In the data rows, zero lies at 4.5, halfway between 4 and 5.
Some points, one per row:
[2 9 5 3 4 1 5 8]
[4 4 5 4 5 6 5 4]
[5 4 5 3 4 5 4 4]
[3 5 4 2 4 5 4 4]
[3 7 4 3 4 3 5 6]
[5 5 5 5 4 6 4 4]
[5 5 5 3 4 5 4 3]
[4 4 5 4 4 6 4 4]
[5 2 4 6 5 5 3 3]
[5 5 5 5 4 6 5 4]
[5 5 4 4 4 4 4 3]
[4 5 4 2 4 5 5 4]
[3 4 4 7 6 5 5 4]
[2 9 4 3 4 2 5 7]
[5 0 1 9 9 0 2 6]
[6 4 6 4 3 6 4 3]
[5 6 3 5 5 4 6 5]
[5 6 3 5 5 4 6 5]
[5 4 5 4 4 6 4 3]
[5 4 5 5 5 6 5 4]
[2 6 4 1 3 4 5 6]
[3 3 3 9 7 4 5 5]
[5 5 4 4 4 4 5 4]
[5 4 5 4 5 6 5 4]
11 more points follow, each with its number after it:
[5 1 3 7 6 4 3 4] 0
[5 0 0 9 9 0 2 7] 1
[5 5 5 5 5 5 5 3] 2
[2 9 4 3 4 0 6 9] 3
[5 5 5 5 5 6 5 4] 4
[5 4 5 4 5 6 5 4] 5
[4 4 5 4 4 6 4 4] 6
[5 4 5 4 4 6 4 4] 7
[7 4 7 4 3 6 4 4] 8
[5 6 2 6 5 5 6 6] 9
[5 4 5 4 3 6 5 3] 10
Which of these numbered points is nearest to each point below by angle, seen from the average point of the first points? Its number follows each.
[5 0 0 9 9 0 2 8] > 1
[4 5 5 3 4 6 4 4] > 6
[5 5 4 4 4 4 5 4] > 10
[2 9 4 3 4 0 6 9] > 3
[2 9 4 3 4 0 6 9] > 3
[5 0 1 9 9 0 2 6] > 1
Here are 11 other points, each followed by its number:
[2 2 2 9 8 3 4 5] 0
[9 4 9 3 1 7 5 5] 1
[7 4 7 3 2 6 4 4] 2
[5 5 5 4 4 6 4 4] 3
[5 5 5 4 4 5 4 4] 4
[4 4 5 4 4 6 4 4] 5
[5 4 5 4 4 6 4 3] 6
[5 7 2 6 5 5 6 6] 7
[3 5 4 1 3 4 5 5] 8
[4 5 5 5 4 7 5 4] 9
[5 5 4 4 4 4 5 4] 10
The same question for these:
[5 5 5 4 4 6 4 4] > 3
[4 5 5 5 4 7 5 4] > 9
[4 4 5 3 4 5 4 4] > 5
[1 1 1 9 9 2 4 5] > 0
[5 5 5 4 4 5 4 4] > 4
[2 6 5 0 2 3 5 6] > 8
